In the data rows, the value 128 means zero.
Here are some points, each followed by its number:
[146 168 172 136 167 124 101  86 160 117 187 126 114 161  71 167 160 116
 141 127 146 122 131 140  89 144] 0
[ 96 119 114 145 120 158 107 127 155 105 166 129 106 166 112  92 145 143
  98 169  99 105 155  86 128 140] 1
[147 126 133 123  81 138 110 103  98 106  91 184 114 177 133 101 138 143
 100 135 136  99 152  76 120 129] 2
[146 136 111 126 138 114 135 144 129 162 125 129 111 129 137 120 148 157
 137 153 113 137 123 125 109 143] 3
[ 90 192 107 137 137 121 156 153  85 136 144 115 106 115 156  45 124 154
  29 156 162 157 163  76  92 144] 4
[141 171 134 180 148 147 132 128  76 211 164 197  68 115 133 111 125 216
  93 172  79 160 190  77  41 184] 5
[127 121 118  99 131  99 178 120 124 164 160  92  85 109 138 143 160 154
 152 157 147 111 110 121 121 134] 6
[131  97 133 120 120 128 128 126 131 111 131 109 141 134 118 143 148 101
 147 141 112  90 128 158 151 157] 7
[109 114 118 108 108 151 127 152 120 131 131 105  84 130 165  86 161 162
 119 156 164 166 115  71 120 127] 8
[132  89 138 137  85 124 109 106 112 117 108 166 123 156 121 110 140 142
 133 131 135 115 157  91 119 140] 9
[133 156 142 160 158  86 118 157 141 183 133 101 121  94 151 217  34 150
 203  83  83 194 133 136 125  93] 10
[107  91 121 154 103 173 126 107  83 150 152 107 100  95  72 139 119 150
 172 180  41  85 126 152 147 205] 11
[125 142 108 120 123 101 158  78 114 126 151 106  98 115  96 119  97  95
 109 142  94 141 135 107 117 146] 12
[135 138 117 121 159 145 143 143  88 138 164 107  89 104 120 175 181 145
 167 162 139 131 123 143 100 151] 13
[114 119 119 134 133 165 111 132 143 114 159 116  87 160 107  96 159 147
  94 177  94 104 146  95 117 145] 14
[247 195 150  77 186  86 133 100 121 164  76 164 108  54 154 127 148 132
 107  95 129 113  96 122  66  23] 15
[148  66 175 131 183 206 113 151 168 133 193 193 180 191 208  64 138 178
 139 127 106 122 128 147 179  49] 16
[131  50  95 143  71 110 151 157 146 114  66  63 178 111 181 194  77  83
 133  87  82  40 115 134 174 158] 17
[113 146 170  76  91  38   0  93 156  90  45 207 194 148  75 153  79  94
 178 151 255 184  96 189 133 140] 18
[163 148 143  89 143  99 117 106 130  96  46 167 219 133 182 131  78  96
  87  64 181 127 123 112 139  86] 19
[ 68 146 136 110 152 100 167 114 119 157 149 148 140  86  65 134 122 161
 159 116 145 163 118 192 124 159] 20
[168 168 137 154 161 150 163 123  84 182 165 147 126 107  97  70 154 163
  87 121  91 141 140 150  87 138] 21
[161  78 132 119 117 158 120 163 119 106  96  89 150 124 175 156 127 134
 129 123 170  59 133  92 121 148] 22
[100 104 121 162 106 153 132 125  96 163 139  96  98 106 105 156 114 150
 164 161  69 100 138 136 140 177] 23
[144 123 138 121 158 143 129 147 108 152 129 132 138 100 145 106 103 131
 149 104  81 136 143 136 135 108] 24
[ 58 168 109 124  85 105 117 116  98 129 129  81  54 115  86  87 154 156
 118 128 206 124 132 105 101 160] 25
[125 135 169 127 126 115 107  56 166 145 159 146  92 164  86 136 161 151
 188 101 153 106 132 125  99 111] 26
[141  93 143 114 129 110 146 136 136 124 113 131 165 116 122 128 127 103
 149 131 123 101 119 155 147 150] 27
[134 103 111 154 118  88 104 151 151 117  98 114 135 139 179 128 128  92
 119  86  98 109 111 132 136 114] 28
[144 167  97 109 179 131 135  62  83 144 191 150  94 140  83  63 146 114
 112 111  91 139 120 145 115  85] 29
[125 135 139  85 114 112  93 134 121 111  83 163 132 164 189 174 120 114
 187 187 156 171 111  99 129 100] 30
[169 115 136  51 125  90 201 106 127 179 139 104 113  97 164 105 183 155
 186 180 158 106 115 104 109 126] 31
[124 123 124 155 153 167 137 174 123 145 122 131 137 111 167 132 114 139
 115 125 127 133 147  97 123 114] 32
[191 128 151 119 214 148 136 151 100 171 156 114 128  61 117  96  85 119
 167  62  29 144 141 152 128  86] 33
[174 134  94 142  74 189 126 116  67 101  95 139 117  84  62  67 150 117
  76 148  99  98 121 146 142 161] 34
[211 154 179 104 150  57  93  60 113 178  98 179 180  88 120  96  39 145
 235  85 117 165  94 186 130   0] 35
[150 139 108 133 165 146 134  99 113 158 175 110 127 128 110 116 118 113
 143 122  59 130 125 164 115 131] 36
[134 206 103 154 145 118 159  94 125 138 243  98 115 158  64  95 151  49
  40  88 214 227  99 168  95 117] 37
[ 70 173 153  93 165 125 109 176 155  86 134 165 117 173 165 138 152 167
  72 136 242 143 157 106 106 102] 38
[172 119 147 135 122 203 171  58  72 174 214 168  75 173 137  76 124 158
 113 237  55  55 174  27 100 179] 39
[155 142 110 133 130 120 141 130 138 102 125 122 103 144 145 122 165 122
  97  91 111 108 118 110 126 116] 40
[165 114 121 117 170 161 146 184 110 151 142 115 124 131 198 136 183 194
 151 180 166 124 109 128  92 114] 41
[115 117 147 122 106 111 114 118 112 116 120 137 113 122  94 148 136  98
 134 141 137 127 124 126 136 130] 42
[174  76 134 119 123 188 160 165 101 133 110 146 158 128 117 165 181 139
 183 143 166 109 128 147 157 124] 43
[139 116 128 134 157 182  76 134 175 104 157 174 172 193 160  82 118 146
 120 110 118 126 122 149 177  77] 44
[120 104  96 176  89 112 113 168 124 106 107 102  95 128 167 156 129 135
 114 134 125 116 138  80 121 157] 45
[111 117 118 120 137 129 142 137 134 130 129 120 135 134 132 135 140 137
 134 131 134 120 139 140 134 140] 46
[123  17 143 117 131 188 139 142 133  79 134  93 168 174 127 186 178  41
 224 169  60  38 126 195 198 210] 47
[ 87  49 124 136  66  95 113 184 161 108  72  74 128 180 180  85 119 124
 136  82 117 136 124  90 159 196] 48
[112 129  91 148  69  59 102 150 124  83  73 100 111 128 156 129  95 102
 114 102  92 150  82 131 151 115] 49
[134 151 130 173 137 100 108 153 118 178 128 108 115  96 145 193  22 129
 200 118  77 165 132 125 114 110] 50
Which two points above are nearest to each new point by angle? Their numbers follow each, nearest first.
[128 184 130  98 135 111 123 111 139  90 145 187  99 165  99 115 175 117
  81 143 150 121 148 109 103  89] : 38 2
[125 111 163 132 147 172 109 139 160 115 177 160 149 189 182  83 133 171
 120 148 115 102 134 138 153  86] : 16 44
[122 125 139 140 124 162 139 117 111 114 134 152 130 128 115 128 143 139
  98 148  87  82 151  98 136 129] : 39 1
[124 172 120 138 141 109 156 111 142 159 128 106 146  92  88 141 121 149
 122 160 138 158 117 158 123 143] : 20 37
[106 151 140 116 134 118 147 110 148 121 143 133 126 147 114 157 149 106
 108 123 161 123 139 122 115 135] : 0 38
[124 138 146 127 134 106 127 132 150  94 101 126 166 110 123 173 114  81
 106  71 147  97 130 143 142  90] : 19 28
[121 160 146 140 138 113 122 112 124 125 171 163 112 142 123 156 148 107
 124 129 144 153 136 119 101 136] : 0 37
[117 126 120 133 129 122  91 125 120 107 120 147 137 150 145 139 127 102
 134 130 147 119 108 145 145 126] : 18 30
[155 130 132 124  99 136 110 111 113 121 109 147 115 150 129 127 128 132
 121 126 143 109 121  89 118 137] : 2 9
[133 146 126 133 120 111 122 128 105 134 112 117 122 125 135 126 130 115
 118 102 116 136 124 124 109  94] : 15 49
[ 89 171 127  95 149  72 119 140 138 128 145 118 103 100 107 144  95 158
 150 149 127 163 121 152 107 128] : 20 10
[129 124 112 117 105 126 130 106 112 131 104 122 115 134 134 105 129 120
 121 129 143 101 137  83 125 121] : 2 9
[165 134 162 124 150 146 128 126 139 146 149 112 136 134 132 143 128 124
 139 114 112 116 124 128 103 114] : 33 0
[ 93 148 124 143 140 125 128 145 137 130 132 128 138 118 109 138 106 134
 104 136 101 134 149 136 127 139] : 20 23
[143 103 120 112 113 133 132 156 145 125 109  95 102 142 158 138 171 126
 113 131 150 145 120 111 113 140] : 8 45
[145 127 136 122 131 119 116 130 131 123  89 143 164 129 153 124 109 109
 118 109 143 121 129 122 138 111] : 19 28
[ 57 105 116 129 103 109  90 151 160  83 102 132 178 147 141 158  87 150
 163 138 163 134 105 184 208 120] : 18 49
[ 90 135 112 129 125 102 121 185 122 104  81 140 171  94 137 115 117 122
  92 108 132 181 123 169 146 125] : 49 19
[151 137 108 141 174 167 145 148  70 156 200  73  66  90 108 200 202 166
 174 171 128 106 116 145  80 138] : 13 6
[ 76 195 110 141 137 107  88  70 128 119 159 148  86 135  95 125  98  77
 152  43 156 246  86 139 132 115] : 37 29
[112 135 107 138 120 132 127 108 119 138 146 125 124 132 100 139 119 130
 127 147 121 146 132 130 119 139] : 12 11
[128 134 152 148 142 164 152 103 104 134 155 159 137 122  94 112 147 141
  98 151  52  83 165 128 134 131] : 39 21
[ 77 118 130 152 124 111 155 125 143 108 143 127 143 104  66 157 119 141
 124 160 142 144 132 157 150 173] : 20 11
[108 149 114 134 127 107 101 188 120 100  77 169 177 104 154  78 105 123
  84  91 126 186 125 148 146 105] : 19 49
